One turning vector, and how many steps it has turned:
The counts run from 0 to 1216.
[158 160 129 118 153 150 168  97  99 113 173  88 147 117 153 123 101 112
 156 165 120 107 102 141  95 137 140 124 106  71 115 114  96 147 141 178
 172 127 148 126 143 123 119 131  89 159 138  99  85 118 132 175 135 118
 129  89 124 131 160 153 111 114 142 123 175 117 114 160 182 136 178 128
  99 157 107 148 112  81 154 162  98  96 105 156 108 123] | 173
[132 195 145 101 168 141 203 132 111  89 129  96 140  86 154 149 133 151
 100 141  87 104 139 119 126 132 129 107 142 125 145  99 175 114 111 116
 131  77 175  96 101 130 109 122  82 140 149  84 169 145 135 144 100 145
 143 106 130 151 144 127  83 129 105  99 182 127  95 161 137 169 163 104
 118 131 119 100  94 102 131 140 115  79 128 135 104 149] | 693
[110 117 126 156 145 156 174 123 119 107 136 127 122 136 165 126 118 135
 191 117 111 148 162 155 132 121 117  79 166 119 161 132 155 105 133 131
 112  92 144 156 129 178 149  92 131 145 122 135  94 151 158 181 153 109
 159 149 140 141 176 121 113 103 101 126 178 151 131 128 184 132 126 113
 163 132 147 119  98  73 150 173 103 122 128  84 105 103] | 46
[156 173 122 107 163 104 179  78 129 135 124  82 116  81 137 113  75  88
 166 140 123  73 136 119 123 114 144 122 124  96 119 108  94 113 106 192
 160 124 163 137 132 114 112 118  78 130 122 147  80 137 154 152 143 119
 127  85 110 103 140 128 116 102 147 123 150 124 133 129 163 114 196  92
 138 150 108 138  96 102 156 169 105  80 118 134 114 102] | 1130
[124 106 103 148 175 157 168 103 129 112 150  98 100 138 161 104 105 115
 159 141 112 114 143 134 131 129 117  75 152 112 141 139 180  97 140 156
 129 104 147 151 115 162 129 110 141 125 118 133  99 158 108 167 166 123
 158 148 147 149 196 145  84 109 135 143 170 151 100 175 154 172 173 110
 151  78 114 144 120  85 147 176 113 121 157 136 100 137] | 134
[111 121 130 119 102 140 142 120 105 123 151 132 103 125 192 110  68  88
 169 127 138 102 135 167  97 119 121 115 112 112 116 130  89 119 156 176
 146 112 133 158 157 133 158 122 127 140 126 125  55 151 132 200 177 111
 130 144 151 145 140 144 125  90 117 132 150 142 127 115 150  89 156 111
 161 112 152 174 105  93 120 177  96 157 117 123 100 109] | 633
[152 222 159  89 128 134 178 134 113  91 148 109 153  74 151 129 110 119
 120 134 110  79 129 126 103 113 144 140 103 101 135 104 106 134 104 155
 145  78 161 112 137 111 124  99  62 136 152 111 114 152 148 147 101 127
 128 104 112 101 118 129 106 104 124 104 133 123 118 143 129 112 155  89
 125 152 118 114  91  99 154 168 126  46 105 126 110 125] | 911
[173 164 115 104 158 137 167  85 122 107 166  92 136  93 149 138  70  89
 142 169 130 100 139 132  98 137 146 129 119  89 106 117  92 153 147 150
 131 137 140 103  96 127 109 159  92 150 125 112  83 122 118 180 149 101
 145  92 133 120 144 151 117 101 134 108 189 121 127 126 175 164 184 107
 108 141 109 128 119 114 133 143  78 111 114 117  93 112] | 205
[ 98 151 158 102 100 144 139 123 136 151 139 128 127 129 203 122 106  84
 129 131 116  80 155 147  90 130 122  97  96 125 124 121 112 111 146 160
 146 104 166 136 157 139 145 113 127 151 161  98  91 161  99 185 176 153
 154 146 168 142 135 139 111  78  96 119 149 140 111 116 101 115 161 100
 152  91 151 173  81 115  93 161 131 148 111 134  93 141] | 369
[135 198 152 104 114 127 195 129 100 113 128 121 134  92 158 161 110 138
 152 105 111  97 144 155 139 128 121 122 135 121 133  91 137 128  92 117
 121  71 150 121 121 128 122 110  55 142 154 107 126 117 172 170 114 122
 144 117 142 119 121 112 106 114 104 113 163 138 132 101 152 115 141  92
 156 175 141  92  80  90 123 147 104  64 109 109 120 111] | 306
[101 142 167 132 143 151 185 127 101 149 128 108 125 141 189 125 142 139
 145 127  98  90 118 155 131 151 104  83 128 128 141 110 179  97 112 152
 162  85 172 146 145 123 127  86 108 154 156  88 133 139 117 161 145 164
 152 147 136 163 155 149  86 131  96 151 176 134  77 156 121 111 141 129
 141 130 143 150  75  78 114 149 129 104 122 162 105 147] | 627
[102  87  96 144 177 131 181 108  77 113 114 116 124 125 162 100  94 128
 196 124 107 121 127 149 135 135 141 108 180 108 142 115 147  93 135 170
 151  94 155 164 136 129 138 116 128 143  98 128 107 152 163 164 147 126
 128 125 106 174 162 147  93 135 124 117 178 135 111 161 181 109 152 139
 131 125 148 159 122  90 146 167  80 152 142 141 101 114] | 519
[ 97 150 135  88 129 122 164 108 138 122 102 101 147  83 172 132 114  94
 107 132 101  97 184 119 109 122 141  98 139 155 148 117 121  93 141 131
 121 104 196 115 118 159 140 147 112 138 139 105 151 176 113 157 152 158
 148 115 160 156 122 128 110  85 112  71 168 137 127 128 128 161 169  81
 134  93 164 142  89 143 108 158 129 152 128 124  94 125] | 588
[112 194 175  97  76 136 168 149  91 120 140 125 148 100 180 140 113 120
 128 116 112 100 134 159  94 122 117 117 109 122 133 105 101 141 116 133
 140  72 161 126 164 138 153 112  74 162 169  87 114 132 155 191 127 143
 138 129 152 143 115 126 113 107 101  98 153 139 121 104 134  94 140  95
 143 160 161 126  71 100 131 165 123  96  90 122 106 121] | 668
[144 148 147 139 134 148 179 110  95 139 163 113 134 136 174 147 109 125
 180 137 119 121 123 164 122 154 114 107 124  93 134 108 131 134 123 148
 148 120 140 138 148 130 125 111  82 174 148 100  80 103 141 198 150 111
 161 119 127 120 145 136 115 117  99 147 191 129 121 113 189 114 145 134
 137 195 129 125  88  71 125 150  85  94 100 118 105 111] | 416
[135 171 163 131 163 174 182 152 132  72 170 129 143 139 170 133 141 157
 153 144 106 130 152 152 117 131 136 113 122 101 155 114 185 139 134 114
 119  67 130 115  97 139 130  83 100 142 149  97 114 166 123 168 128 100
 163 163 120 113 159 131  97 108  82 122 178 140  97 147 144 133 120 116
 125 143 119  96 100  80 139 164 118  82 124  83 101 144] | 683
[113 154 137 127 128 143 181 141 143  97 119 129 122 111 164 110 116 140
 172  97 100 128 182 139 129 107 121  99 148 130 173 126 160  99 113 134
 112  65 151 154 132 167 155  72 119 119 129 145 105 175 171 160 128 116
 144 154 137 118 147 102 114 100 103 103 146 161 131 127 141 119 121  84
 181 117 143 108  89  91 152 186 125  96 134  83 109 121] | 531
[128 122 101 133 149 140 196 134  59  65 142 130 123 115 162 130  88 153
 182 125 114 133 119 157 138 131 142 142 170 107 138  96 144 130 141 137
 120  86 133 144 112 119 126 124 101 133 103 111 116 134 185 178 123  88
 128 121 106 164 153 138  86 142 122 107 188 128 117 141 183 106 147 126
 130 149 151 121 128  95 132 155  60 130 147 110 100 109] | 672
[130 148 140 120 144 158 161 114  98 131 172 103 133 121 180 155 115 116
 115 164 108  95 117 142 122 161 101  96 108 117 116 115 159 136 141 132
 143 112 150 110 116 124 112 147  98 162 151  72 129 115  81 180 153 136
 158 124 159 169 152 160  81 117 105 139 200 128  95 153 145 169 180 121
 115 132 114 135 104  98  99 129 105 115 112 149  89 141] | 956
[115  94 107 157 171 146 162 106 112 111 141 105 133 135 152  88 108 114
 174 151 109 136 138 134  98 118 135  90 149  98 151 138 137  95 156 184
 153 121 166 152 143 161 146 114 143 144 113 133  96 167 133 164 164 129
 130 120 126 158 187 149 108 109 136 120 162 139 103 183 176 140 157 127
 117  97 130 160 117  90 164 190 116 140 141 145  96 120] | 399
[138 143 115 116 182 140 178 122 127  66 131 112 154 101 145  89 109 125
 155 145 111 128 148 118  88 104 185 134 140  87 158 119 128 113 152 172
 154  94 166 128 125 139 136 102 117 124 106 136 126 194 160 139 125 113
 118 107  74 130 152 140 107 106 136  74 153 124 114 175 156 122 144 114
 104 112 132 141 122 107 179 189 121 115 143 132 100 128] | 542
[137 148 105  84 133 113 157 107 120 106 130 129 120  85 160 138  50  79
 149 134 143  89 154 137 119 122 160 152 134 130 103 103  91 133 144 147
 112 118 138 134  88 112 123 154 100 132 113 116  86 153 142 175 153  84
 138 113 131 134 107 134 120  93 131  86 177 129 150  99 155 124 180  83
 148 121 141 135 119 146 102 146  69 151 132  93  93 107] | 1195
[109 120 126 144 129 171 175 160  58  66 166 134 133 132 179 120 110 152
 161 136 110 147 109 154 115 132 118 121 147 110 150 121 144 130 163 131
 130  78 132 146 133 155 153 117 129 144 121  98 110 145 153 189 127 106
 130 145 139 185 173 147  88 131 106 120 176 145  97 162 171 124 137 122
 124 119 159 139 120  70 149 170  94 137 137 121  98 121] | 1036
[116 167 147  70 137 112 174 107 127 140 107 126 132 103 182 146  79  82
 129 130 126  66 153 142 112 136 179 151 113 125 112  84 103 116 127 158
 145 111 159 115 111  75 119 140  85 148 136 102 124 157 129 155 149 129
 149 112 109 130  82 146 115  98  98  95 174 112 127  95 113  87 167 110
 140 145 145 143  95 144  83 131  99 137 116 134 100 124] | 227
[116  96 108 141 186 126 184 110 113 109 112 130 121 138 158  89  97 131
 207 120 117 124 145 148 137 115 170 121 161  93 151 115 141  95 138 181
 145 102 150 158 122 116 124  91 118 134  95 138 100 176 169 149 150 107
 137 131  73 140 147 138 108 122 120 114 169 126 122 137 172  84 143 135
 138 144 136 152 119  94 139 178  89 145 146 117 100 116] | 156
[130  97 104 137 200 138 163  84 156 115 136 119 105 136 159  99  84 104
 183 143 118 115 166 134 131 129 160 110 148 103 133 125 167  97 152 163
 129 121 133 141  85 121 116 119 134 120  94 133  95 178 114 157 173 101
 160 135 106 123 159 145 102 100 117 125 184 133 111 149 157 143 174 118
 138 101 112 144 130 112 121 165  85 142 146 103  90 130] | 608
[100  93  98 143 156 147 166 118  95 111 132 110 142 124 161 105 107 122
 183 140 108 151 146 158 104 123 142  96 153 101 157 119 119 106 160 159
 146 114 160 153 150 166 151 123 132 154 105 125 106 160 163 175 153 117
 131 117 125 174 164 143 118 118 117  97 183 135 115 157 190 130 147 128
 116 125 160 162 117  86 155 178  91 155 130 134  83 109] | 1148
[109 109 111 101 184 133 168 104 138 103 115 140 130 126 169 111  76 101
 164 133 114 111 173 141 116 126 193 139 143 115 132 102 137  94 160 155
 125 105 143 131  88 102 119 124 134 130  98 121 119 198 134 142 161 106
 142 137  81 145 114 144 110 104 106  84 182 126 123 116 143 104 149 123
 131 107 140 150 122 138 105 153  86 172 151 103  79 131] | 1082
[109 163 170 133 140 167 181 151 102  95 161 110 156 131 173 122 157 154
 134 138  90 132 124 137  98 129 114 103 123 103 161 119 169 124 126 143
 145  71 162 125 146 155 133  92  99 147 151  92 135 153 135 163 117 140
 139 137 126 147 169 138  86 117 100 122 160 136  78 172 140 137 126 126
 114 132 138 126  89  73 160 175 143  83 117 137 108 142] | 176
[115 108  96 150 167 146 170 122  73  83 147 108 107 115 163 100  96 136
 171 128 113 116 106 140 133 125 123 100 162 108 143 122 155 103 139 174
 153  90 142 164 134 140 126 108 127 126 107 124 105 143 146 165 135 121
 124 122 130 177 185 153  83 140 152 140 170 144  91 179 169 133 165 118
 133 102 133 154 127  75 151 175  93 123 154 148 105 119] | 882
[103 165 158 106 153 151 197 141 100 114 122 116 161 119 175 149 144 144
 111 134  87 107 144 139 123 144 143 107 137 126 156  95 181 117 121 119
 134  80 181 110 118 122 124 121  93 160 153  76 177 164 130 148 119 153
 157 126 123 165 131 138  75 128  75 102 191 125  98 150 135 140 136 130
 109 130 145 117  95 115 114 144 127 110 128 141  93 150] | 330
